Each row has a name. After each piece below comes the name of the row it's from, unless a question asks for something else. Each question is about the rows just above it.

F: [-1.07 -1.28  4.12 -8.29]
T: [ 1.57 -3.31  6.48 -3.75]
A: [-4.36 -1.28  0.71  3.82]
Z: [-3.31 -0.59 -3.29  4.96]
B: [-4.36  7.36  0.71  4.37]
M: [-4.55  6.27 -0.44  3.70]
P: [-1.27  4.90 -0.58  3.46]
The one value in F and A:
[-1.28]
Right after [-0.59] comes
[-3.29]
Which value is in both Z and T?
[-3.31]

N: [ 1.45 -0.39 -0.04 -0.91 -2.46 -4.23 -1.07 -4.24 -5.41 -3.49  8.62]
C: [ 3.62 -1.83  3.61 -0.23  0.87  6.74 -0.94  3.61  4.34  4.00 -8.30]
V: [ 6.88 -3.09  1.61  1.30 -2.20  5.06 -5.47  6.40 -0.88 -4.22 -4.43]
J: [ 0.64 -0.73  2.43  2.10  0.17  6.84 -2.12  4.37  3.67 -4.24 -6.11]
Right after [-4.23] comes
[-1.07]
The one value in J and N:
[-4.24]
What comes right after [2.10] in the named rows?
[0.17]
Right after [1.30] comes
[-2.20]
The entry that follows [4.37]:
[3.67]

L: [ 0.59  4.62 -4.51 -0.92 -0.55  8.14 -2.14 -3.26  7.84 -4.60 -5.17 -4.29
 -2.20]
U: [ 0.96  2.51 -2.98 -0.36  0.34 -1.80  4.79 -3.92  2.43 -5.51 -9.23 -6.02
 -0.54]
E: [ 8.27  2.52  0.96 -2.98 -1.60 -1.79 -4.30  5.07  0.34  1.99 -6.02 -4.67
  5.25]
R: [ 1.43  2.49 -3.00 -0.27  0.65  1.89 -6.01 -4.65  5.52 -4.65 -6.31  8.50
 -1.86]
X: [ 2.51 -9.23 -3.92  2.43 -0.36  0.96 -1.80 -6.02 -5.51  0.34 -0.55  4.79
 -2.98]
Which value is in both X and L?
[-0.55]
What comes right after [-4.51] in the named rows?
[-0.92]
Which row holds these entries in another order? [-5.17 -4.60 -4.51 -4.29 -3.26 -2.20 -2.14 -0.92 -0.55  0.59  4.62  7.84
  8.14]
L
q: [ 0.59  4.62 -4.51 -0.92 -0.55  8.14 -2.14 -3.26  7.84 -4.60 -5.17 -4.29
 -2.20]
L
Put [-2.98 -0.36 -9.23 -1.80  0.34  2.43 -3.92 -0.55  0.96  4.79 -6.02  2.51
 -5.51] back in order: which row is it?
X
[-5.51  0.34 -0.55  4.79 -2.98  2.51 -9.23 -3.92  2.43 -0.36  0.96 -1.80
 -6.02] is which row reordered?
X
Put [-5.51 -0.36  2.51 -9.23 -3.92 -0.54  2.43 -2.98  0.34  4.79  0.96 -1.80
 -6.02] back in order: which row is it?
U

K: [ 6.27 -3.62  1.91 -2.59 -6.07 -2.96]
H: [ 6.27 -3.62  1.91 -2.59  0.17 -2.96]
Q: [-2.35  7.70 -3.93 -3.07  3.83 -6.09]
G: [-4.27 -3.54  1.26  2.07  1.88  2.82]
S: [-3.55 -3.93  3.83 -3.07 -6.08 -3.54]
W: [-1.17 -4.25 -0.04 -6.07 -1.14 -3.92]
The one value in W and K:
[-6.07]
The entry that follows [-1.14]:
[-3.92]
Put [-6.08 -3.93 -3.55 -3.54 -3.07  3.83] back in order: which row is it?
S
Shared by G and S:
[-3.54]

nat: [ 0.29  0.19  0.12  0.17 -0.16 -0.78  0.91  1.74]
sivi: [ 2.26 -1.70 -1.54  0.92 -0.25  0.13 -5.74  0.93]
fozom: [-1.05  2.44 -2.87 -1.29 -1.77  7.10  3.43 -3.95]
lel: [-1.70  0.60  0.22  0.91 -0.08  1.92  2.32 -2.94]
bip: [ 0.41  4.44 -1.56 -0.17  0.08 -0.52 -3.35  1.69]
sop: [ 1.24 -1.57 -4.54 -3.06 -2.18  6.16 -0.83 -0.80]
Vuzi: [ 2.45 -3.46  0.16 -1.68  0.09 -1.96 -3.77  2.21]
butu: [-1.05 -1.38 -2.87  2.25 -1.77  7.10  3.43 -3.95]
togiv: [ 2.21  0.16 -3.77  0.09 -1.67 -3.46 -1.96  2.45]
Right after [-0.78] comes
[0.91]
[-3.77 -3.46 -1.96 -1.68  0.09  0.16  2.21  2.45] is which row reordered?
Vuzi
Which row holds these entries in another order? [ 0.16 -3.77 -1.67 -1.96  2.45 -3.46  2.21  0.09]
togiv
The entry that follows [2.26]:
[-1.70]
Right after [0.92] comes
[-0.25]
Put [-1.70  0.22 -0.08  0.91 -2.94  1.92  0.60  2.32] back in order: which row is it?
lel

Runom: [ 2.07 -4.52 -1.82 -0.26  1.62  1.47  4.64  0.16 -7.00  6.96  4.88 -1.91
  0.53  3.58]
bibi: [ 1.73  0.71  5.17 -2.32  0.70 -4.85 -2.66 -5.04 -0.83  6.22  1.99  3.89
 -2.91  4.02]
burib: [-3.69 -0.40  6.01 -0.72  3.33 -6.07 -4.92 -0.53 -1.86  1.79  4.25  4.66
 -1.71  4.95]
mozag: [-3.09  1.23  0.18 -4.92  5.53  0.08 -4.26 -4.30  4.70  0.31  7.73  0.15
  1.97 -0.40]
mun: [ 0.16  3.58  4.64  2.07  1.62 -4.52  1.47 -7.00 -0.26 -1.82  4.88  6.96
  0.53 -1.92]
Ninu: [-3.54 -3.62  5.00  2.57 -1.41 -7.95  4.10 -0.73 -1.97  3.10  4.79  4.98
 -1.88 -0.99]
fimo: [-4.26 -0.40  5.53  0.18  0.31 -4.30 -4.92  1.23  0.08  0.15  4.70  7.73
 -3.09  1.98]
gevaf: [-1.41 -0.40  5.35  0.58  3.86 -7.07  2.03 -5.43 -3.45  1.29  5.15  4.00
  0.70 -0.44]
Fas: [ 0.45  2.97  3.63  1.67  1.62 -5.52  1.47 -5.82 -0.83 -0.35  4.97  7.29
  2.76 -3.22]
Zegag: [-2.97 -4.23  4.46 -2.12  0.31 -6.40 -3.79  3.00 -1.74  3.59  4.79  7.84
 -1.19 -2.48]
Zuk: [-0.69  0.98  5.29 -1.42  4.65 -5.63  0.16 -5.04 -4.48  2.61  5.15  4.33
  0.35  0.68]
Kat: [ 3.01  0.98  3.28 -0.82 -1.54 -7.62 -3.41 -3.67  2.36  6.22  1.09  4.98
  0.35  1.24]
What comes right after [3.63] in the named rows?
[1.67]
[ 4.02  1.73  0.71  5.17 -2.32  0.70 -4.85 -2.66 -5.04 -0.83  6.22  1.99
  3.89 -2.91] is which row reordered?
bibi
[-7.00 -4.52 -1.92 -1.82 -0.26  0.16  0.53  1.47  1.62  2.07  3.58  4.64
  4.88  6.96] is which row reordered?
mun
The entry that follows [4.25]:
[4.66]
Put [ 4.02 -2.91  3.89  1.99  6.22 -0.83 -5.04 -2.66 -4.85  0.70 -2.32  5.17
  0.71  1.73] back in order: which row is it?
bibi
[-3.09  1.98 -4.26 -0.40  5.53  0.18  0.31 -4.30 -4.92  1.23  0.08  0.15
  4.70  7.73] is which row reordered?
fimo

Rofek: [ 7.19 -1.56 -3.92 -1.97 -5.87  7.63]
zed: [-3.33 -8.14  1.31 -8.18 -5.41 -1.43]
Foru: [ 7.63 -1.98 -3.92  7.19 -1.56 -5.87]
Nog: [ 3.44  7.99 -5.91  3.73  5.45 -4.29]
Dopa: [ 0.90  4.21 -2.26  3.94 -8.44 -7.27]
bil: [ 7.76  2.70 -7.59  6.89 -6.91  3.80]
mosig: [-0.40 -7.03  4.30  0.76  1.63  4.62]
Panun: [ 2.38  2.21 -5.49  6.23  4.22 -5.24]
tok: [ 8.19  0.95  2.98 -1.45 -5.76  7.25]
vis: [-7.86 -1.27 -8.45  3.94  4.83  5.32]
lozo: [ 7.80 -0.59  0.99  1.24  6.83 -2.25]
Which row holds [-3.33 -8.14  1.31 -8.18 -5.41 -1.43]?
zed
The entry that follows [-1.97]:
[-5.87]
[-5.87 -1.56  7.19 -3.92 -1.98  7.63] is which row reordered?
Foru
The entry that follows [4.83]:
[5.32]

